Rotation paths and how fast each direction turns (degrees a step):
Each turn is a multiple of 5 degrees from 10 to 175, or 0.
Each row of a path follows its step; steps can be skipped.

step 1: [+0.14 +0.80 -0.34 -1.92 +1.18 +0.19 +2.08 -0.12 +1.71 -2.06 +0.99 -0.26 +1.24 -3.06 +0.09 +3.77 -0.38 +2.28 -0.76 +2.23 -1.34 +1.16 -0.94 -0.75 -0.58 +1.08 -0.36 +2.32 +1.81 +1.66 +1.53 -0.47 +2.30 -1.28 -2.80 +1.68 -0.73 -1.27 -2.34 +0.26 +1.63 -0.85 +0.28 +2.45 +0.73 +0.53 +0.39 +1.88 +1.51 +0.38 -1.46 +0.31 -1.69 +1.02 +0.22 +0.35 -1.09 -0.06 +0.61 -0.57 +2.23 -0.05 +0.68 -1.17 -4.62 +1.99 +1.04 -2.03 -1.03 +0.48]
step 5: [+0.77 -0.92 -2.72 -0.56 +3.26 +1.93 -0.11 -0.33 -1.74 +0.91 +0.52 +1.26 -0.97 -1.52 +0.26 +0.13 +0.14 +2.31 +1.68 -1.91 +1.89 -1.00 -2.36 -1.31 -1.78 -2.18 -0.58 -0.56 +2.00 +1.75 +1.24 -1.36 -1.85 +1.31 +0.23 +0.66 -1.98 -3.25 +0.89 -0.88 -1.99 +0.30 -3.10 -1.07 -0.16 -1.72 -1.83 +0.14 -1.24 -0.54 -0.36 +0.18 +1.95 -0.96 -2.21 -2.68 -0.53 +1.82 +0.18 -1.72 +0.40 -1.35 -1.27 -1.68 -0.38 -1.11 +1.69 +1.25 -2.81 -0.61]
step 8: [-1.66 -1.46 +0.19 +1.51 +2.66 -0.73 +2.09 -2.09 -2.64 +0.65 -0.12 +1.71 -1.65 -0.70 -2.17 -1.42 +0.91 -1.11 -1.74 +0.26 +0.47 +1.49 +1.06 +1.98 -1.73 +0.16 -2.85 -0.58 -0.51 +1.36 +2.18 -3.55 -0.09 -1.65 -0.16 +2.79 -1.22 -0.34 +1.08 +1.83 -1.11 -0.97 -1.90 -0.62 +0.95 -1.27 -0.19 +2.40 -1.19 +3.30 -1.09 +0.26 -0.74 +0.69 +0.38 -1.52 -0.20 +0.64 +0.97 -1.74 -2.45 -1.29 -1.09 +0.16 -1.22 -0.48 +0.18 -2.16 -2.70 +1.10]
step 9: [-0.63 +0.16 +0.46 +0.89 -0.41 -0.45 +0.11 -0.22 +0.76 -2.85 +0.29 +0.00 -0.89 -0.07 -1.09 +1.93 +0.66 +1.23 -1.43 +1.27 -3.02 +1.54 +2.45 +1.69 -0.97 -0.50 -1.12 +1.18 -3.54 +0.93 +1.14 +0.04 +1.01 -1.58 -0.22 -1.65 -2.38 -3.59 +0.46 -0.97 -0.97 -2.24 -1.20 +0.80 -2.45 +1.40 -0.06 +3.03 +1.26 -0.89 -0.65 +0.06 -0.27 +1.69 +0.00 -1.91 -0.82 -0.24 +3.17 -2.06 -0.18 -2.56 -0.86 -0.62 -1.72 +3.87 -0.39 +0.23 +0.18 +1.04]
step 10: [-1.89 +1.62 +0.95 +1.42 +2.58 -0.09 -2.08 +1.30 +0.31 -0.90 +2.83 -0.54 -0.37 -0.20 -1.46 +2.16 +1.34 +2.38 -3.57 -0.20 -0.77 +1.46 -0.51 -1.60 +0.93 +0.66 +0.01 +1.49 -2.27 +0.38 +0.97 -0.19 +0.10 +0.64 -1.37 +0.14 +0.11 -0.62 -3.32 +1.15 -2.84 -2.97 -0.29 -1.58 -0.11 -2.31 +1.96 +0.85 +0.05 +2.00 +0.61 +1.06 +0.80 -0.80 -0.19 -2.43 +2.17 -0.48 -0.57 -0.33 -1.78 -0.91 -0.58 -0.38 -2.64 -0.95 +3.91 +0.35 +0.34 +1.15]
step 11: [-1.46 -0.41 +0.68 -0.11 -0.17 -0.16 -2.84 +1.32 +1.44 -2.72 -0.34 +0.92 -2.42 -2.36 -0.59 -0.44 +1.38 -0.99 -1.44 -0.73 +1.36 +1.13 +0.10 -0.34 -0.18 +0.33 -1.30 -0.99 +1.30 +0.30 +0.59 -1.15 -0.52 -3.38 -0.97 +1.26 -0.80 -0.68 +1.60 -0.13 +0.68 +0.95 -3.90 -1.03 -2.93 -0.13 -2.64 +1.12 +2.19 +0.82 +1.53 +0.92 +1.39 -1.78 +0.05 -2.22 -0.13 -1.28 +1.65 -1.71 +1.24 +0.30 -0.38 -0.87 -2.36 -2.28 +3.74 -1.23 -0.59 +2.55]
step 12: [+0.16 +0.99 +0.32 -0.51 +0.49 -2.48 -2.77 -0.84 +0.52 -0.52 +1.26 +0.17 -1.44 +1.39 +0.62 -0.48 -1.05 +3.87 +0.04 +2.41 -1.36 -1.11 -2.77 +0.84 +1.35 +1.50 -1.35 -0.87 -0.14 +0.68 +0.36 -0.52 +1.84 -1.90 -1.59 -0.75 -2.01 -2.15 -0.59 -0.18 -1.51 -2.17 -1.56 -0.26 -4.12 +1.85 -1.90 -0.33 -0.10 +1.24 +1.28 +1.20 +1.19 +0.07 +0.74 +1.75 +0.50 +3.56 -1.34 -0.10 +1.12 +0.12 +0.62 -3.56 -1.17 +0.73 +0.65 -1.18 +1.07 +1.74]
step 13: [+1.79 +1.49 -3.46 -2.07 +3.74 +2.61 +0.06 -2.84 +1.09 +0.97 +2.25 -0.27 +0.39 -1.70 +0.61 +0.66 +1.89 +0.08 -2.10 +1.60 -1.57 +0.34 -1.66 -1.96 +0.54 -0.51 -0.41 -0.67 -0.75 +0.25 -0.21 -0.94 -0.65 -2.99 +0.24 -0.88 -1.10 -1.21 +0.46 +1.94 -0.47 -0.91 -1.04 -0.85 -0.99 -1.59 +0.55 -2.35 -1.14 -1.36 +1.13 +0.22 +0.47 +0.39 -2.73 +0.23 +1.47 +1.15 -1.15 -0.96 +2.11 -0.38 -0.91 -1.11 -2.45 -3.48 +1.24 -1.74 -1.49 +1.33]
step 16: [-0.84 -0.85 +0.81 +1.10 +2.86 +0.70 +2.50 -1.52 +0.34 +0.34 +0.80 -0.56 -0.73 -2.28 +0.48 +0.59 +1.05 +2.14 +0.23 +0.33 +1.06 +2.39 +1.46 +0.20 +1.14 +2.22 -2.18 -0.96 -0.74 +1.65 +1.30 -2.38 +0.25 +1.76 -2.24 +0.50 +0.77 +0.84 +0.07 +1.91 +0.47 -0.19 +0.35 -1.40 -2.98 -2.18 +1.08 -2.84 -4.42 -1.88 -1.41 +1.24 +0.19 +1.24 -0.86 -3.10 -0.33 -0.66 +2.16 -2.08 -1.42 -0.63 +1.39 -0.24 -1.69 -1.27 +0.15 -0.51 -1.22 +1.48]
step 18: [-1.49 -1.47 -0.12 -0.53 +0.99 +0.74 -0.66 -1.31 -0.08 -1.95 +2.00 -1.91 +1.24 +0.61 -0.44 +1.20 +2.10 +3.39 +1.21 +1.05 +3.56 -0.27 -2.56 +0.31 +0.86 -1.35 +0.78 +1.05 -0.90 +0.13 +2.46 +1.40 +1.03 +2.32 +0.95 +0.98 +1.32 -1.67 -1.43 +0.76 -2.28 -1.17 +1.14 -0.59 -2.35 +0.31 -0.31 +2.81 +0.76 +1.89 +0.14 +3.00 -1.11 +0.28 -1.04 -1.97 +1.14 +2.17 +1.48 -3.07 +0.31 -0.92 +0.48 -2.00 -2.34 -0.28 -0.21 -0.99 -1.75 -0.27]
step 21: [+0.67 -0.53 -0.16 -2.57 +4.98 +1.48 +1.24 +1.02 +0.32 -1.63 +1.64 -0.14 +1.21 -0.45 -1.71 +0.40 -0.61 +3.14 -1.64 +0.47 -0.44 +0.11 -0.18 +1.44 -2.11 -1.34 -1.67 +0.57 -0.38 -1.63 +0.91 -1.08 -0.57 -1.95 -0.77 +3.34 -2.56 -1.10 -0.86 -0.72 -0.24 +0.11 -1.15 +0.00 -1.40 +0.58 -0.48 +0.38 -0.54 +0.63 +0.40 +0.03 +0.97 -1.49 -2.82 +0.68 +1.52 +1.84 -0.30 +1.27 +0.14 -1.70 -1.03 -0.95 -3.05 +0.91 -0.71 -0.44 -4.34 -1.94]
Directions:
[+0.11 -0.11 +0.12 -0.07 +0.72 -0.52 +0.29 -0.13 -0.05 -0.34 +0.38 -0.26 -0.02 -0.09 +0.12 +0.34 -0.20 -0.07 +0.41 +0.36 -0.04 +0.36 +0.57 -0.52 +0.93 +0.50 -0.28 +0.91 -0.39 -0.20 -0.43 +0.14 -0.11 +0.33 +0.27 -0.36 +0.15 -0.08 -0.08 +0.08 +0.22 -0.35 -0.05 -0.10 +0.91 +0.15 +0.28 -1.01 +0.15 -0.23 +0.29 +0.06 +0.35 +0.39 +0.13 -0.65 +0.30 +0.12 -0.25 +0.19 +0.57 +0.55 -0.01 +0.06 -0.59 +0.17 -0.01 -0.50 -0.07 -0.05]
120
[+0.47 -0.19 +0.12 -0.32 +0.83 +0.82 -0.45 -0.15 -0.13 -0.34 +0.21 +0.14 +0.23 -0.03 +0.68 -0.39 -0.49 -0.48 +0.51 +0.36 -0.46 -0.05 +0.26 -0.27 +0.30 -0.15 +0.64 +0.45 +0.11 +0.22 -0.09 +0.13 -0.38 +0.09 -0.04 +0.36 -0.35 -0.31 -0.51 +0.04 +0.21 -0.79 -0.55 +0.31 +0.01 +0.03 +0.43 +0.42 -0.37 -0.05 -0.80 +0.10 -0.32 +0.28 -0.44 +0.45 +0.04 -0.20 +0.36 -0.02 +0.06 -0.75 -0.46 -0.28 +0.09 +0.07 +0.00 +0.50 +0.16 +0.09]
90
[-0.19 +0.76 +0.05 +0.04 +0.07 -0.03 -0.31 -0.55 -0.01 +0.41 -0.41 -0.13 +0.25 -0.01 -0.48 +1.12 -0.39 +0.03 -0.37 +0.15 -0.31 +0.41 -0.28 +0.00 +0.02 -0.12 +0.53 +0.00 +0.01 -0.15 +0.01 -0.11 -0.29 +0.47 -0.74 -0.23 +0.41 +0.15 +0.22 +0.82 +0.30 -0.32 -0.23 +0.37 -0.53 -0.02 +0.92 -0.14 -0.57 -0.35 +0.41 -0.49 -0.53 -0.11 -0.07 -0.10 -0.45 -0.23 -0.15 +0.12 +0.36 +0.34 -0.25 +0.56 +0.15 -0.26 +0.31 +0.22 +0.11 +0.34]
115
[-0.38 +0.72 +0.26 +0.00 +0.35 +0.19 -0.02 -0.23 -0.37 -0.26 -0.52 -0.11 +0.27 +0.10 -0.39 -0.35 +0.49 -0.49 +0.16 +0.09 -0.68 +0.05 +0.00 +0.15 -0.48 +0.19 +0.68 -0.31 +0.19 +0.80 -0.11 -0.32 +0.41 +0.23 -0.18 -0.02 -0.06 -0.29 +0.11 +0.34 +0.37 +0.32 +0.26 -0.24 -0.21 -0.25 -0.25 -0.16 +0.60 -0.25 -0.66 -0.08 -0.13 +0.11 +0.10 -0.24 +0.98 +0.16 -0.31 +0.53 -0.04 +0.75 -0.58 -0.50 -0.43 +0.27 -0.60 -0.07 -0.30 -0.34]
55
[+0.18 +0.05 -0.11 -0.10 -0.47 +0.34 -0.13 -0.36 -0.04 +0.55 -0.35 +0.04 -0.01 +0.29 -0.67 +0.07 -0.57 +0.86 -0.17 +0.53 -0.44 -0.27 -0.05 -0.05 +0.17 +0.29 +0.28 -0.12 +0.22 -0.50 +0.31 +0.29 -0.33 -0.14 +0.24 +0.16 +0.59 -0.77 -0.59 +0.03 +0.40 -0.47 +0.55 -0.30 +0.39 -0.01 -0.30 -0.17 +0.66 -0.05 -0.44 +0.09 +0.29 -0.26 -0.15 -0.02 +0.35 +0.53 -0.24 -0.61 -0.19 +0.02 +0.22 +0.09 +0.13 +0.88 +0.32 +0.25 +0.75 +0.30]
135
